In the rows, zero is written as 128.
Y: rows in several groups, each row roughly a mix of its group's directions
Y (125 x 12)
[[144 117 130  93 150  84 125 130 119 172 136 103]
 [143 111  76 108  87 115 142 109 109 113 125 139]
 [109  96 115 162 125 158 112  98 120  86 135 121]
 [ 84 135 148 151 103 167 143 107 139 125 116 156]
 [121 134 150 158 165 122 139 118 137 159 152  83]
 [132 134 103 152  90 162 121 141 125  78 119 127]
 [161 129  83 115 145  90 126 109 107 151 116 114]
 [145 119 150 123 148 135  98 147 185 103 115 139]
 [142  96 129  84 119 138  99 128 149 109 125 170]
 [119 116  88 112 150 116 153  88 129 170 123 128]
 [106 137 149 161 138 175 119 153 140 134 101 100]
 [154 138 111 102 143  85 156 138 134 171 120 124]
 [124 147  93 143  98 167 142 129 153 143 101 101]
 [109 149 165 146  95 147 121 158 102  97 143 134]
 [124 156 150 169 121 105 148 134  78 133 130 115]
 [154 101 112 107 123 120 122 143 188 127 130 103]
 [156 108 154  87 160 116 122 150 150 156 112 126]
 [ 98 115 117 116 167 133 145 111 170 161 141 144]
 [146 129 125 100 120  64 130 114 114 143 154 137]
 [108 127 139 142 112 148 113 116 139  65 122 157]
 [103 109 154  97 126 142  96 121 140  97 132 170]
 [113 136 127 156 126 130 126 149 150 130 143  61]
 [150 105 187 119 129 123 128 153  92 135 120 139]
 [116 134  93 121  88 142 154  91 135 110 109 155]
 [134 118  95  99 154  89 131 114 136 173 116 134]
 [141 138 100 151 122 128 161 126 161 180 115 119]
 [150  97 112 105 134 166 132 145 161 134  88 134]
 [134  84 128  95 136 140  84 128 161 120 117 145]
 [135 148  91 132  85 114  96 110 102 104 113 120]
 [103 141 134 122  90 146 144 136 103  98 129 176]
 [140 104 107  82 167 113 136  99 140 124 107 141]
 [ 82 120 155 134 116 160 125 103 142 101 110 154]
 [143 114  74 115 127  98 108  92 121 139 114 145]
 [154 110 145 119 146 127  93 168 169 134 120 106]
 [139 108  97  96 165 129 135 113 163 157 131 106]
 [ 98 144 177 141 106 159 120 156 124 108 138 140]
 [171 144 103 150 143 143 116 171 137 109 129 102]
 [145 134 125 143  95 136 135 119  87  76 138 147]
 [147 106  89 101 144 110 127 126 143 170 119  97]
 [164 108 128  84 146  86 130 137 121 156 133 128]
 [110 158 153 146 131 157 121 156 158 143 138  87]
 [140 118  92  92 151  98 152 111 130 140 122 166]
 [104 137 146 177  95 158 117 138 108 102 134 126]
 [107 125  88 104 104 153 114 123 160 106 116 162]
 [177 126  93 102 149  95 126 114 114 141 115 116]
 [125 147 138 168  97 154 123 145 116  82 139 146]
 [118 157 195 136 151 126 130 146 113 135 139 134]
 [ 93 123 158 167 114 171 111 139 151 125 125 132]
 [138 116 106 114 177 105 152 105 111 163 140 142]
 [ 99 127 173 159 115 163 112 142 126  99 130 143]
 [122 161 104 115 108 171 119 147 162 101 121 115]
 [126 112 141  99 176 139 139 107 105 159 100 140]
 [175 120  83 104 135  88 132 131 120 131 140 125]
 [164 110 131 100 118 103  94 149 106 129 105 159]
 [137 141 109 100 116 119 165 101  92 102 119 159]
 [108 138 124 151 100 134 150 115  85  91 130 159]
 [115 153 161  95 125 106 136 154 123 173 137 149]
 [136 108 168 143 123 144 101 175 147 121 119 101]
 [132 124 155 118 152 160 123 162 175 145 130 103]
 [176 152 100 125 111 106 132 142 102 120 134  92]
 [116 121 136 151 136 147 110 149 164 175 126  92]
 [ 82 146 141 143 120  84 116 119  93 121 126 148]
 [133 128 139 109 153 121 144 131 149 196 119 116]
 [166 155 109 134 161 109 129 155 122 148 141  91]
 [142 119 127  94 132 109  97 152 178 147 121 106]
 [ 81 107 115 118 136 120 127 110 184 136 141 126]
 [155 129 170 114 136 118 116 174 119 158 106 115]
 [113 131  78 131 120 159 135 102 150  87 129 137]
 [160 148  88 127 139  75 138 115 113 139 125 113]
 [162  98  86 149 121 149 145  93 126 110 123 137]
 [138 141  75 125  92 110 129 117 124  90 128 149]
 [109 150 166 154 139 171 123 152 149 141 114 107]
 [143 117 176 110 140 104 146 152  98 156 127 149]
 [136 124  95 110 105 153 138 117 122  75  97 139]
 [ 86 126 151 107 146 118 143 133 181 147 139 129]
 [171 118  93 102 131 120 127 131 131  79 117 145]
 [130 135 106 154  96 114 131  99  95 116 115 173]
 [138 105 130  81 144 168 137 133 163 109 132 148]
 [101 118 127 167 112 163 130 100 119  85 142 126]
 [159 124  78 104 123 127 141 136 129 156 109  92]
 [135 127 120 100 151 102 150 114 131 190 127 119]
 [109 141 142 152 141  97 179 128  88 136 130 133]
 [135 134 116 135  93 114 115 115  92  73 139 142]
 [111 138 147 168 112 168 127 149 149 101 144 101]
 [123 126  71 115 146 108 129  92 125 142 100 146]
 [177 145 140 114 159 114 134 144  96 152 108 110]
 [118 143 118 129 121  93 132 114 140 187 144  96]
 [135  92 117  88 159 119 134 117 145 170 108 123]
 [116 126 107 101 129 117 157  98 102 120 130 181]
 [181 165 113 130 136 122 151 126 100 141 121 101]
 [148 132 117 132 163  90 126 121  97 168 100 115]
 [110  94 131 121 123 144 118 109 120 120 119 193]
 [104 124 103 146 114 168 102 117 168 104 128 109]
 [121 152 123 153 126 120 110 140 169 147 150  79]
 [131 106 108 103 115 135 100 110 166  83 146 120]
 [104 127 148 124 146 110 151 106 108 186 143 137]
 [129 142 161 112 111 120 131 135  65 134 111 149]
 [117 130 168 136 153 120 161 138  87 156 116 149]
 [121 130 109 168  86 168 122 138 142  97 125 137]
 [ 74 135 163 129 129 116 136 119 110 115 133 171]
 [115 151 121 155  85 154 144 126 124  89 157 119]
 [118 130 114 137 126 107 133  93  78 120 119 173]
 [148 157 140 160 106 101 126 142  82 121 122 103]
 [103 110 112 102 132 174 122 116 172 114 130 148]
 [127 133 146 109 131  96 159 120  81 143 136 166]
 [174 144 105 132 110 111 125 152 120 121 133  78]
 [115 112  74 133 143 101 128  87 140 140 120 147]
 [148 107 120  94 150  89 147 114 108 147 122 165]
 [ 83 113 145 172 108 154 112 137 146 110 136 116]
 [149 147 160 129 136 112 110 175 118 155 110  97]
 [110 107  87 141 128 147 114  74 132 102 127 128]
 [158 110  95 114 164 121 118 104 147 161 107 110]
 [ 81 148 146 155 130 173 151 128 137 120 145 128]
 [ 84 106 117 157 140 131 133  84 146 136 156 136]
 [100 148  92 153  92 120 138 107 125  97 149 147]
 [122 149 157 168 123 117 133 168 148 147 148  98]
 [162  90 124 114 144 144 106 126 178 125 112 113]
 [ 97 148 145 146 101 173 147 141 142 110 158 122]
 [134 125  94 108 129 148 143 103 131  78  98 152]
 [118 159 145 119  87 123 136 161 144  98 160 115]
 [131  99 106 107 161 135 108 112 178 149 122 115]
 [109 145 147 140  90 170 142 152 145 105 156 127]
 [145 104  93 102 132 128 114 110 184 144 121 129]
 [159 137  90 131 145 141 125 157 134 141 115  77]
 [103 120 154 159  96 135  96 131 143  90 145 146]]

which group is each row in? (one row of each group first)
[106 141 159 145 151 122 127 130 141 186 141 106]  (38)
[148 141  78 156  86 109 132 111 109 125 124 134]  (122)
[128 146 117 164  94 133 147 128 113  76 151 125]  (75)

[140 110 107 112 137  77 120 122 120 169 152 106]  (38)
[109 111  86 135 127 114 111  80 108 131 104 148]  (75)
[104 140  86 133 105 154 136 120 160  90 139 146]  (75)
[115 140 163 162 118 171 126 141  94 102 135 124]  (122)
[109 157 124 175 126 149 112 144 130 135 100  88]  (75)
[ 89 121 169 142 119 162 120 127 143  91 139 144]  (122)
[104 125 146 124 185 115 141 103 104 156 140 133]  (38)
[110 128 172 135 114 170 123 144 151 112 162 112]  (75)
[135 127 148 152  93 139 100 157 139  80 139 144]  (38)
[114 169 155 154 115 120 101 146  83 126 120 116]  (122)
[121 126  90 116 105 143 135 106 152  82 154 148]  (75)
